Where one turn sends some rows of the set: a few examples, then the rows asked:
nifa: [ 17 -31 -60  -6 -11 -54  13   5  17 -17   9 -35  -1  32  -4 -30  50  -2
  42  25]
gilag: [ 12 -32 -29 -15 -48   0  -5 -27   2 -17  31   3 -28  30   0  14  22 -12
  20  19]
mubo: [ 18 -14 -56 -27 -33 -29   9  -3  11   6  26 -18 -15  49   3 -10  17 -14
   4  -5]
lera: [ 27 -21 -55  -4 -25 -65  11   0  24 -11  20  -1   0  28   8 -20  58 -11
  41  14]
dut: [ 29 -23 -22 -18   3 -49 -15  39  17   7  29 -13   5 -15 -14 -13  41  17
   5   3]
Sevu: [  8  -6 -65 -10 -33 -18  35   3 -10   2  27 -10 -40  30   0 -19  37   3
  28  19]
fub: [ 21 -22 -48  14   3 -15  -1 -24  -9 -26  36  18 -21  14  20 -36  29  29
 -21  13]
nik: [ 22 -18 -43 -16  23  -4 -25  -3  16 -20  19 -29 -11  23   2   5   1  13
 -20  41]
zabak: [ 37 -21  -6 -31  14 -19 -32   3  24 -11  20 -11  11   1   0  16  10  22
  -2  42]
Bagog: [ 21 -15 -25  -2  15 -40   6  32   1  -7  24 -17  -4 -19  -2 -42  51  35
  32  23]
Mav: [ 34   0  -9  -3   4 -17   0  -5   4 -18  31  34 -11 -17  21  -6  42  35
  29  53]
Pesaz: [ 30  13 -40  -1   4  -9  -6  -1  12 -12  35  33 -33  -1  20  18  31   8
  11  55]
pup: [ 34   3 -12 -16  16 -51 -14  25  26  -5  26  -1  14  -7  20 -25  41  15
  36  16]
ginob: [ 16  13 -50 -27 -15 -21  17  -3  15  -4  18 -19 -19  48  24 -10  19 -13
  45  30]
kal: [ 50 -16 -21 -32  17 -14 -33   7  33 -21  21  -9   9   5   9  15  10  23
  -2  28]
lek: [ 38 -42 -37  -1   1 -12  -4   2  -7 -25  32   1 -12  -9  -6 -26  34  51
 -20   7]
vud: [ 12 -24 -25 -13 -34   0  -4 -39   3 -29  26  -2 -18  41  20  -7  17  -7
  35  23]
Motab: [ 25 -45 -19  -1   2 -18  -5  -9 -12 -19  29   0  -4  -6  -5 -32  31  51
 -17  17]
Sot: [  4 -32 -33 -10 -35  10   4 -26  -7 -26  23 -17 -32  31  -1   0  21   0
  34  37]
Dul: [ 22 -25 -59 -12 -24 -56   9  18  24  -4  15 -20 -10  21 -16   1  54 -14
  38  29]
mig: [ 45   4 -25  -3  12  -8   2   3   7 -28  30  26 -18 -16  24  -8  41  40
  34  48]

nik moves to Pesaz
vud moves to Sot
Where do these go?
mig moves to lek
pup moves to Bagog
Mav moves to Motab
Sevu moves to mubo
Dul moves to lera

